Here are some points:
[ 2.0 -0.1 -0.5  2.3 -0.7 -0.9  1.1 -1.5]
[-0.4 -0.3  0.6  0.7  0.9 -0.5  0.4  2.3]
[-1.3 -0.2 -1.2 -0.3  0.0 -0.4  0.3 -0.7]
[ 0.0  0.1  0.6 -0.1  1.0 -0.4 -0.9  1.0]
[ 0.7  0.7  0.6 -1.4  1.4 -0.1 -1.2  2.5]
[ 0.5  0.8 -0.8 -3.0  1.4 -0.5 -1.5  0.2]
[-1.6  0.0  1.3 -1.3  0.3  0.4 -1.5  1.3]
[-0.6 -0.4  0.4  0.4 -1.1  1.4  0.2 -1.8]
[ 0.7  0.6 -2.7 -1.7 -0.4 -1.0  0.5 -4.8]
[ 0.0 -0.4  0.2  1.6 -0.3  0.4  1.2  1.9]
[-0.6 -0.4  0.2 -0.5 -0.8  1.3 -0.7 -0.9]
[-0.7 -0.4 -0.8 -0.6 -0.8  0.6  1.0 -2.0]
[-0.1 -0.2  2.3  1.9  1.4 -0.2 -0.6  3.3]
[-1.0 -0.3 -0.9 -2.3 -0.8  0.2  0.4 -1.1]
[-0.7  0.2 -0.6 -1.7  0.7 -0.4 -1.1 -0.7]
[-0.7 -0.1  1.2 -0.4 -0.8  0.6  0.0  0.5]
[-1.4 -0.5  0.7 -1.5  0.7  0.7 -1.5  1.2]
[-0.6 -0.5  0.5 -0.7 -0.7  1.3 -0.7 -0.8]
[-1.2  0.6 -0.6 -0.1 -0.7  1.0  0.5  0.7]
[ 0.6  0.4 -3.2 -1.6 -1.6 -1.3  0.7 -6.9]
[-0.1 -0.2  0.6  1.6 -0.8  0.5  1.6  0.3]
[-1.2 -0.1  0.0 -1.4 -0.5  0.4 -0.2 -0.6]
[ 1.8  0.6 -1.2  2.7 -1.2  0.2  3.5 -1.6]
[ 0.1  0.1  0.2 -1.2  1.0 -1.3 -2.2 -0.4]
[ 0.7  0.8 -1.6 -1.8 -1.6  0.2 -0.3 -3.4]
[-0.8  0.9 -1.1 -2.9  0.5  0.4 -1.3 -0.2]
Here are 17 more points, each followed by its number:
[ 0.5 -0.1 -0.5 -0.8  1.3 -1.2 -1.7 -1.6] 0
[-1.9 -0.1 -0.7 -3.2 -0.1  0.0 -1.7 -0.3] 1
[ 0.7  0.1 -0.9  0.8 -0.7 -0.3  1.3 -2.6] 2
[ 0.2  0.5  1.9 -1.1  0.2  1.0 -1.9  2.7] 3
[ 0.8  0.2  2.3 -0.3  0.9  1.1 -2.0  1.0] 4
[ 1.7 -0.3  0.8  6.4 -1.9  0.5  5.6 -0.3] 5
[-0.1 -0.2  0.2 -0.1 -0.1 -0.7 -1.4 -0.4] 6
[-0.8  0.0 -1.2 -0.7 -0.8  0.3  0.8 -0.7] 7
[-0.2 -0.5  0.4  2.4 -0.3 -0.3  1.1  0.8] 8
[-1.8 -0.2 -1.0 -3.0 -0.5  0.1 -1.2 -0.7] 9
[ 1.6 -0.3 -0.8  2.1  0.1 -1.2  0.8 -2.7] 10
[ 1.8  0.3 -0.8  1.9 -0.8  0.0  2.4 -0.8] 11
[-1.7 -0.4  0.4 -2.4 -0.3  1.1 -2.2 -0.9] 12
[-0.2  0.0  0.7 -0.9  1.0 -0.4 -1.9  1.1] 13
[ 0.2  0.1  0.0  0.4  0.7 -0.5  0.0  0.2] 14
[-0.9 -0.3  0.5  0.0  0.9 -0.4 -0.2  2.2] 15
[-0.8 -0.1 -1.6 -1.4 -0.7  0.2  0.5 -0.5] 16
Which of these numbered points is nearest to each point below, looking only along the 3 directions in which the first points spread most? Its number follows each.
[-1.5  0.8 -0.9 -3.3  1.0 -0.5 -2.5 -0.4] > 1
[-1.2 -0.2  1.1 -0.7  1.7 -0.6 -1.1  3.2] > 3
[ 2.1  0.5 -0.7  0.8  0.2 -0.5  1.6 -1.1] > 10
[-1.0  0.8 -0.6 -2.6 -1.2  0.3 -1.7 -1.8] > 9
[-0.3  0.1 -0.9 -1.3  0.1 -0.8 -0.4 -2.1] > 16
[-0.6 -0.5  0.7  0.5  0.5  0.4 -0.2  3.1] > 15
[ 0.7 -0.2 -1.0 -0.5  0.8 -1.0 -0.9 -1.7] > 0
[-0.9  0.1  1.2 -1.1 -0.8  1.1 -1.2  1.6] > 4
[ 0.5 -0.5  0.4  2.9 -0.4  0.4  2.3  2.2] > 8
